W =
array([[138, 118, 124, 130, 132, 121, 134, 124, 123, 124, 128, 158, 119,
        133, 142, 126],
       [128, 117, 129, 126, 128, 126, 136, 139, 129, 111, 122, 126, 114,
        114, 131, 145],
       [127, 118, 128, 129, 130, 126, 137, 140, 129, 114, 121, 125, 114,
        114, 129, 143]])
W[0, 0]: 138
W[0, 7]: 124
W[2]: [127, 118, 128, 129, 130, 126, 137, 140, 129, 114, 121, 125, 114, 114, 129, 143]
W[1, 6]: 136
W[0]: [138, 118, 124, 130, 132, 121, 134, 124, 123, 124, 128, 158, 119, 133, 142, 126]
W[:, 10]: [128, 122, 121]
W[1, 2]: 129
W[:, 3]: [130, 126, 129]
W[1, 7]: 139
W[0, 3]: 130
W[1, 10]: 122
W[0, 4]: 132
W[2, 14]: 129
W[0, 11]: 158
W[0, 1]: 118
W[2, 2]: 128
W[2, 6]: 137
W[:, 8]: [123, 129, 129]
W[:, 4]: [132, 128, 130]
W[:, 1]: [118, 117, 118]
W[:, 13]: [133, 114, 114]
W[0, 6]: 134
W[0, 9]: 124
W[1, 8]: 129
W[2, 9]: 114
W[1, 3]: 126
W[1, 12]: 114

data = [[144, 118, 140, 150, 125], [127, 129, 127, 126, 130], [143, 106, 146, 144, 122], [147, 106, 147, 153, 123], [128, 130, 128, 126, 130], [126, 130, 124, 127, 129], [145, 116, 141, 148, 124], [129, 123, 131, 131, 127], [138, 123, 134, 141, 126], [137, 105, 143, 140, 121]]
Indices start at 0.
(0, 0) = 144
(3, 3) = 153
(3, 4) = 123
(2, 0) = 143
(2, 3) = 144
(9, 3) = 140
(7, 4) = 127
(5, 4) = 129
(9, 0) = 137
(6, 2) = 141
(3, 1) = 106
(2, 1) = 106
(6, 3) = 148
(2, 4) = 122
(0, 2) = 140
(4, 1) = 130
(1, 3) = 126
(8, 4) = 126
(0, 3) = 150
(1, 1) = 129

m =
array([[117, 127, 127, 112, 135, 126, 123, 113, 125, 126, 125, 129, 116],
       [135, 125, 137, 124, 122, 140, 137, 122, 120, 126, 117, 133, 132],
       [135, 123, 136, 129, 122, 141, 139, 125, 117, 123, 119, 134, 135],
       [135, 130, 134, 134, 117, 138, 113, 122, 132, 138, 120, 128, 133],
       [130, 127, 131, 111, 124, 129, 145, 118, 127, 125, 122, 129, 117],
       [140, 126, 133, 138, 122, 133, 142, 142, 128, 126, 127, 129, 137],
       [135, 131, 134, 136, 116, 138, 116, 124, 135, 138, 121, 128, 133],
       [135, 131, 134, 136, 118, 138, 113, 122, 133, 138, 121, 128, 133],
       [137, 123, 134, 127, 122, 137, 152, 129, 123, 121, 121, 132, 132],
       [120, 127, 134, 123, 134, 138, 114, 115, 116, 126, 121, 132, 132],
       [136, 131, 134, 130, 112, 138, 123, 121, 135, 137, 118, 127, 132],
       [120, 125, 124, 133, 144, 124, 123, 138, 120, 122, 137, 130, 133],
       [124, 127, 120, 130, 137, 113, 135, 139, 128, 123, 140, 128, 125],
       [135, 130, 134, 132, 116, 139, 116, 122, 132, 137, 119, 129, 132],
       [136, 129, 134, 130, 114, 139, 121, 121, 133, 137, 117, 129, 132]])
m[0, 0] = 117
m[5, 6] = 142
m[:, 12] = [116, 132, 135, 133, 117, 137, 133, 133, 132, 132, 132, 133, 125, 132, 132]
m[1, 4] = 122
m[8] = [137, 123, 134, 127, 122, 137, 152, 129, 123, 121, 121, 132, 132]
m[5, 8] = 128
m[12, 8] = 128
m[6, 2] = 134
m[14, 3] = 130
m[12] = [124, 127, 120, 130, 137, 113, 135, 139, 128, 123, 140, 128, 125]
m[12, 4] = 137
m[:, 5] = [126, 140, 141, 138, 129, 133, 138, 138, 137, 138, 138, 124, 113, 139, 139]
m[11, 9] = 122
m[:, 0] = [117, 135, 135, 135, 130, 140, 135, 135, 137, 120, 136, 120, 124, 135, 136]
m[3, 9] = 138
m[9] = [120, 127, 134, 123, 134, 138, 114, 115, 116, 126, 121, 132, 132]
m[13] = [135, 130, 134, 132, 116, 139, 116, 122, 132, 137, 119, 129, 132]
m[13, 10] = 119
m[5, 5] = 133
m[3, 5] = 138
m[13, 6] = 116
m[5] = [140, 126, 133, 138, 122, 133, 142, 142, 128, 126, 127, 129, 137]
m[0, 11] = 129
m[11, 4] = 144
m[1, 12] = 132
m[4] = [130, 127, 131, 111, 124, 129, 145, 118, 127, 125, 122, 129, 117]
m[6, 1] = 131
m[2, 3] = 129
m[3, 0] = 135
m[10, 3] = 130
m[:, 4] = [135, 122, 122, 117, 124, 122, 116, 118, 122, 134, 112, 144, 137, 116, 114]
m[9, 10] = 121
m[14, 12] = 132

arr =
122	103	102	120	143	155	147	125	129	105
101	106	126	148	156	143	119	102	130	103
111	133	153	154	136	113	100	108	118	130
101	116	140	155	150	130	107	100	120	114
101	112	136	153	153	134	112	100	123	109
104	124	147	156	145	122	103	102	119	120
130	108	100	113	137	154	152	133	130	110
100	115	138	155	152	131	109	100	124	112
100	112	136	154	153	134	111	100	125	109
146	156	145	122	103	102	120	143	128	156
101	106	126	148	156	143	119	102	132	104
109	131	151	155	138	114	101	107	124	128
Rows and columns are counted from 0.
(0, 0) => 122
(9, 8) => 128
(5, 4) => 145
(0, 1) => 103
(1, 7) => 102
(11, 2) => 151
(7, 4) => 152
(4, 3) => 153
(9, 6) => 120
(3, 5) => 130
(9, 9) => 156
(6, 8) => 130
(7, 7) => 100
(2, 4) => 136
(11, 7) => 107
(0, 6) => 147
(4, 9) => 109
(6, 9) => 110
(0, 7) => 125
(5, 5) => 122
(0, 9) => 105
(5, 0) => 104
(6, 6) => 152
(8, 8) => 125
(9, 1) => 156
(3, 3) => 155
(1, 4) => 156
(4, 6) => 112
(1, 1) => 106
(8, 0) => 100
(7, 9) => 112
(9, 5) => 102
(11, 3) => 155
(0, 5) => 155
(7, 1) => 115
(1, 2) => 126
